rotation ticks, each row followed by its count of ticks:
The counts run from 0 to 816.
[ 12 -22 -38  -1  45 -31  -8  -7  25  -1 -37   9 -36  -6  -3  46  18  14
 -10   4  21  61  20  40   6 -23  30  28 -14  20  55  43  -6  22  29   7]
133
[  4 -19 -34   8  22 -42 -19  38  39  39  21 -22 -46 -13 -48 -13 -13 -26
 -12 -62   0 -21 -11   7 -31 -51   5  38 -28  -9  -5  11 -11  23  31  24]
624
[ -3  10 -29   1  -4   1 -26  36  -2  48  21 -35 -35  21 -39 -32 -31 -23
 -39 -54 -41 -30 -20  -9 -26 -15 -37  18 -40  11   6   7  -6 -14   4  60]
53
[-13 -24 -10 -31 -23 -17  -7   6 -11  -2 -47  19  23  24  39 -41 -31  37
  27   5  26  56 -23  17  15  24  39  13  -1  22  -7  56  44  23 -19 -50]
508
[  0   0 -19  24   5 -44 -40  39  14  34  -6  20 -29  -3 -45 -47 -24  39
   2 -48  25   1 -58  23 -43 -27  24  30 -22  13  22  22  -6  10   2 -26]
621
[ 24  33 -47 -20 -33   2  -8 -37 -21  35  48   3  40  34  20 -36 -18   0
 -50  10  28  28 -37 -38  -8  25 -16 -31 -17   5 -24 -16  -1  46  -7  23]
742
[-16  15 -35   4  17   4 -22  -7  29  -3 -60  10 -21  15 -22  39 -18  -6
 -30 -18 -17   2   5  37  -6 -21  -9   7 -47   4  71  36   9 -38  11  51]
716
[ 18 -38 -10 -47   1  -3  29  13   4   7  -8 -33 -19   9  25  26  19 -26
  23   7  -1  40  76  24  64  23   8  25  20  -8 -50  25  20  26  29   6]
502
[ 31   3  44  16  60  63   6 -13  15 -20 -51  23  -3  -3   6  45   8 -25
  34 -33   6 -34  43  32  16  -1  -4   1 -11 -23   8 -28 -19  17  16  -4]
295
[-13  35 -39   5  35  -5 -24   0   6  -7 -53   5 -19  13  -9  54   2  20
 -26  13   0   4 -17  40 -22   2  17  -2 -21  13  85  27   1 -52  14  42]
234
[-17   9  -8 -14 -31 -63 -13  68  49  18 -24 -10 -47 -26 -45  13 -26  25
  21 -32  41 -10 -16   2 -16  -1  41  -2 -21 -31  10   0 -21  -1  20  -8]
811
[ 31 -39  11 -18  50  34  13 -17   7 -19 -21  25  12  12  41  23  32 -14
  22 -25  20  37  47  29  60  17   7  29 -18  16 -16  26  43  53  31  -3]
307
[ -9 -15 -21 -32 -31  -2  -5  10   2   4 -23  23  48  28  48 -50 -36  17
  15   8  16  23 -28   6  20  45  29   9 -10  18 -29  58  51  13 -10 -15]
26
[ -4  -1 -10 -16  17  25  26  14  29 -33 -24  34  26  -4  39  42  49   5
  23  39  61   5  -6  27  32  52  45  23 -11   6   3  12  30  21   7  -1]
120
[  3  29  17  14 -13   2 -16  17  -3 -29  -3  -6  19 -24 -42  10 -23  -7
  20  44  28 -49 -45  11 -61   5   5  -5  30 -17   9   6 -53 -27 -53 -47]
91
[-41 -31 -13 -18   0 -30  -4  46  21 -36 -29  -7  -4  -1  14  21  -3  -8
  17  54  -2  35   4  32  18  -4  25  38 -12  30  32  82  26 -23 -12   0]
513
[-16 -15 -20 -18 -24  68  13  38  16 -32  -6  23  50 -22   8   6  29  -8
  33  36  42 -22 -13  29  40  88  -9  23  -9   0 -30  14  38 -16  -2  -7]
403
[-32  10   0  34 -25  34 -28  61   9   0  32  11 -12 -18 -38 -18   0  -9
 -15  -9  -6 -27 -57 -14   0   4 -35  24 -70  46  31   7   8 -20 -19  45]
55
[ 16 -20 -18 -24 -10  56 -14  15   0   9   2  11  54  14   4 -54 -28 -16
  29 -37  -6 -44 -24  17 -15  58 -33   9  -9 -22 -72  10  32   3 -16 -16]
398
[-27  49  42  18 -49  20   7  64 -26  13  32   9 -22   6  21 -41 -10  11
  -9  -4   0 -19 -35 -38  26  31  10  -7 -39  27 -27 -24  13  11 -23  37]
350
[  4 -15 -18 -58 -43  32  16   3  45  -3 -13 -11  30  10  20   5 -21 -44
  43 -18   0   1  47   1  50  40 -10 -12  -4 -43 -63   9  26  23  12   7]
689
[ 30  26  -6 -16  33   0  15 -58 -28 -16  23   7  10  41  50  28   8 -34
 -48  40   5  32  12 -16   0 -24   0  -8 -21  29   2  -5 -18  59  -8  36]
457
[-22  -2  13  27 -42  12 -31  70 -14  45  35   6 -25  -5 -26 -71 -15  15
  -9 -50 -11  -8 -38 -23   5   9 -29  12 -52  33 -14 -10  11  -3  -2  21]
536
[ -1  -3 -18  -8  15 -37 -25   8  27  38 -55  -5 -58  -4 -20  24 -29  18
 -12 -53   2  40  32  15   4 -41  23   3 -13   2  51  22 -20   0  36  26]
332
[ 23  30  33  12  24  23  16 -18 -55  13  17   9 -21  31  53  15  34   5
 -39  12   5  49  28 -16  23   1  18   6 -14  43   7 -34  -1  49  18  31]
643
[  6  40 -11  19  18  52   7 -28 -21 -23  29  26  19  15  33  25  29 -18
 -44  22  21   9 -24 -16  14  19 -22  -4 -57  37  13 -34  10  38  -8  61]
258
[ 47  19 -27 -15 -36  10 -11 -48 -43  40  35  -9  22  18   3 -28 -16  23
 -35  20  28  47  -8 -19  -9  26 -18 -36  31   9 -35 -25 -22  27 -16 -15]
74
[  9 -15  65  21  26  81 -24 -11   0 -23 -34  37   9 -10  10  17 -19 -15
  38 -35 -12  18  25   5  44  -1 -43  10 -22  12  11   7  -5   6 -13 -29]
679
[-23  48  50  23   7  39  -9  19 -34  -2  -7  18 -23  32  39 -14 -10   2
 -25 -17 -18  -2 -20 -16  20   3  -5  -5 -68  37  35 -14  14   5 -10  58]
347
[ 13 -10   1 -10  -5   1  16   8 -29   5  58 -46 -22  24  20  -7   5 -45
 -21  15 -34  33  29 -16  22 -30 -26  29 -10  36 -35   5  -8  60 -11  41]
166
[ 31  26 -24 -17 -66  10  12   6 -20  32  54 -18   5 -17  -3 -18   0  17
 -43  21  36  27  -4 -22  19  46 -19 -25  19   7 -34 -48 -27  31  -1  14]
70
[ 34 -22 -47 -34  12  21  -2   2 -10  16   7  -4  43  41  23 -48  -7 -13
  21 -21  18 -11  -6  32 -15  36   9  26   9 -23 -82  19  38  43   9 -17]
596
[-19   8  24  28  36 -14 -40  11 -18  11 -39  21 -43   2  -9  -5 -13  22
 -13 -39 -13  24  -9  16  -6 -33   8  31 -44  50  70  40   2  -8  -1  11]
335
